The rows of Z fall into several groups, which share some directions, and each row is roughly a mix of its group's hidden directions.
Z, 88 rows:
[[ -7   7  19 -24  37 -25 -10  21  -8  32  32  -9 -31]
 [ 47  19  -3   5 -11  30  12  37 -15   7  15 -24  25]
 [-45  22   2  -6 -18 -16  17 -24  15  -1  42  21 -18]
 [-48 -17 -10 -38 -31  14  20  11  -8   6  13  11 -24]
 [ 17  31  17  -4  22 -35 -14  11  46  18 -10 -17 -17]
 [ 43  15   1 -10  25  16  17  44 -17  25  17 -18   5]
 [  6  14  18 -14  39 -22  -8  25  11  30  35 -12 -29]
 [ 12 -10  -2  42 -36  39  14   9 -18 -11 -17  29 -11]
 [ 56   7  -1  34  -3  30   2  20  11  -6 -22 -11  18]
 [-11  15  19  38   8 -34  -9 -32 -16  -9  18  35 -20]
 [-37 -29 -13 -24 -30  -1   4 -12   6 -12 -47  15 -13]
 [ 45  23   3  22  21  12  -2  16  -8   6  40 -22  26]
 [-34 -17   8 -27  10 -15  -3  20  -8  31   4  17 -49]
 [  9 -21 -12 -33  13  28  11  49 -11  31  10 -14  -5]
 [-22   9  11  -4  12 -43 -33 -39  35 -10   1 -12   5]
 [ -6  13   7  38   6 -27  -5 -48 -12 -25 -16  30  10]
 [ -6  19  15  42   6 -26   3 -35 -16 -13   4  41 -16]
 [-19 -42 -27 -33 -23  28  10   3  14 -11 -31  -6   9]
 [-18  15  25  22  14 -34  -8 -13  -8  11  27  29 -42]
 [-16  -9   8 -36  11   3   4  38 -16  31  31  -9 -35]
 [ 15  30  26  35  11 -24 -15  -3 -17   7  47   5 -14]
 [-27  18  29  11  -1 -46 -20 -15  -9   8   0  21 -38]
 [ -8 -11 -17  23 -30  14   3 -35 -10 -34 -31  14  33]
 [ 49  16  -7  16   6  26   7  19 -17  -1  12 -22  41]
 [-45 -15   5 -17 -29 -25 -15 -20   6 -11 -36  13 -22]
 [-12   7  14  -7  30 -50 -34 -32  15  -4  20 -13  -2]
 [-38 -24 -18 -57 -16  14   8  10  12   4  -5 -19   3]
 [-47  -1  -7 -52   0 -19   2  -9  16   6  31 -11  -7]
 [  2 -23 -17 -42  -5  23  -7  25  23   7  -9 -43  22]
 [-45 -20   2  -6  -9 -22  -1 -24  -6  -5 -25  37 -33]
 [-34 -23 -16 -57 -16  11   7  15   9   8 -18 -21   3]
 [-21  13  20 -33  28 -45 -18   7   3  26   4 -10 -26]
 [  8  -6 -18   3 -17  14   1 -29  19 -35 -34 -16  45]
 [-17 -10   9  34  23 -16 -22 -43   5 -13  37  19  -9]
 [-22  14   2 -28  24 -33 -13 -28  35  -4  28 -23  12]
 [ -1 -24 -22 -28  -8  40   8   8  28 -12 -12 -34  29]
 [-21 -36 -19 -38 -19   9 -15  -1   7  -9 -37 -23  24]
 [ 18 -17 -23 -30 -11  37   9  27  10   1 -12 -35  30]
 [  4  29   9  18  28 -28  -8 -35  26 -10  42  -4  11]
 [ -6  23  21  38  12 -30  -4 -26 -11  -4  23  34 -26]
 [-11  23  13 -15  29 -41  -8   0  36  20  28  -6 -25]
 [  0  35  33   6  18 -35 -17  14  -6  29  22  -1 -32]
 [ 30  31  17  31  33 -29  -1  -5 -20   9  28  18  -8]
 [ 41   0   0  51  -1  20  -9 -14   2 -20 -24   2  27]
 [ 15 -18 -19 -20 -12  43  14  33  -1   6 -37 -18  20]
 [  2 -17 -14 -42   3  26  -1  31  31  15   3 -41  10]
 [-20   1   8 -22  27 -14   1  14  -2  24  56  -1 -31]
 [ -6  -6  18 -11  25 -54 -43 -11 -11   9 -17  -6 -13]
 [-19  -8 -13 -37 -45  16  17  18  -6  -2 -43  -5   2]
 [-29 -39 -23 -37 -18  17  12   5   7   0 -41   6  -6]
 [-38  -7  -3 -51 -27  -4   8  23  13  15  -7  -7 -30]
 [-32 -29  -9   9 -31   9  -8 -34 -28 -25 -24  20  11]
 [ 16  16   5 -26  -1  12  -6  34  36  17  21 -47   1]
 [-42  29   5   8 -25 -21   5 -35  33  -8  18  16  -7]
 [-25 -30 -16 -43 -24  28  17  29 -16   9 -11  -4 -12]
 [ -1  -9   5 -41  -1  14   8  49 -28  30  -1 -15 -22]
 [-16 -19  -1 -51  13 -24 -26  10   1  14 -33 -27   6]
 [-45 -11   2 -52   5 -32 -12  -2  -4  12  11  -7 -19]
 [  6  20  -5 -37  11   1  27  40  13  26  34 -15 -14]
 [-28  13   7 -15  20 -39 -16 -34  26  -6  37 -10  -1]
 [ 17  15  14  38  24 -27 -29 -37  23 -19  10  -5  11]
 [-42  -1   4 -38 -12 -26   5  11 -24  22   6  18 -34]
 [-27 -25 -18 -60  -7  16   8  16   8   7  -7 -26   8]
 [-29 -36  -9 -47 -18   6  -6  24 -15  11 -29 -10 -13]
 [ 37  38  -6  -3   4  -4  22  24  47   8  -4 -18  10]
 [-19  -9   2  39  -2 -11 -19 -53  13 -29   5  21   8]
 [-26 -30  -2 -30 -10  18   3  18 -57  12   3   3 -12]
 [  9   6  -2 -15  21  13  20  34   1  23  57  -7 -17]
 [-25  24  28 -10   0 -47 -20   0  -8  20 -28   5 -29]
 [ 37  -4   5  50  -7  17 -14   0   0 -12 -43   6  15]
 [ 15  19  15 -33  28 -26  -6  35 -16  33 -14 -22  -8]
 [  3 -11 -17 -54   9  15  14  34  -5  19 -16 -28  16]
 [  5 -14  12  48  23  -7 -31 -38 -21 -16   8  16   9]
 [ 38   4  -9  -1   5  37  21  41  -4  15  33 -17   9]
 [ 27   5   4  57  15   0 -16 -31  23 -21   8   8  14]
 [-43 -23   1 -19 -22 -16   0  -3 -13   4 -29  30 -37]
 [  1  23  24  23  13 -21   4   9 -22  20  32  29 -41]
 [  5 -20 -14 -18 -19  39  19  29 -50   4  -9  -3  11]
 [-26   2   5 -20 -44 -19 -15 -14  14 -16 -49 -10   0]
 [ 22  16  21   6  44 -19 -14  19  18  25  32 -13 -25]
 [ -1  35  33  18  10 -33 -13   6  -5  19  30   7 -37]
 [ 45  11   8  60  -1  14  -1   0  -9 -10 -16  16   8]
 [ 19 -15   3 -13   4  25   2  36 -59  16 -12 -10   5]
 [ 28  39  10  -6  -7  -3  -8  11  28   1 -16 -46  31]
 [  8 -29 -13  29 -32  45   5  -8 -22 -24 -15  12  17]
 [-13 -33 -17 -49  -3  23   5  34  10  19 -16 -18  -3]
 [ 54  -1   4  49  10  22   0  11 -18  -8 -13   7   9]
 [ -2  53  12  -2  22 -44  10 -10   5  23  22  11   3]]
Here is one row of each group, with its name. Which group are the others in?
[-48 -11   1 -50 -10 -28  -7   6  -7  18  -7   0 -20]
Y
[  2 -24 -22 -26 -33  30  14  17 -10  -7 -43  -8  22]
V
[-27 -27  -8  15 -25   8 -10 -37 -30 -27 -24  19  16]
F

[-23   0  23  11  19 -43 -39 -28  22   2  -3   4 -24]
F
[ 24   0  -3 -11 -24  17   7  27 -15   3 -60 -16  17]
F
[-34 -26 -11 -42 -25   0  -4   5  19   0 -44  -8  -8]
V
[ -2   1  11 -15  35  -5   0  24 -10  28  53  -4 -30]
F
[ -3  38  35   3  12 -48 -31   0  -7  18 -11 -13  -7]
V
[ -5 -20 -24  -4 -20  14   4 -30  14 -34 -39  -5  38]
V
[-31   9 -17 -15 -26 -20  14 -41   6 -24 -26  12  28]
F
[ 19 -16  -8  -2 -13  34  22  43 -39  14 -21  12 -10]
Y
[ 29   0   3  50  14   2 -16 -31 -16 -23 -15   9  30]
F
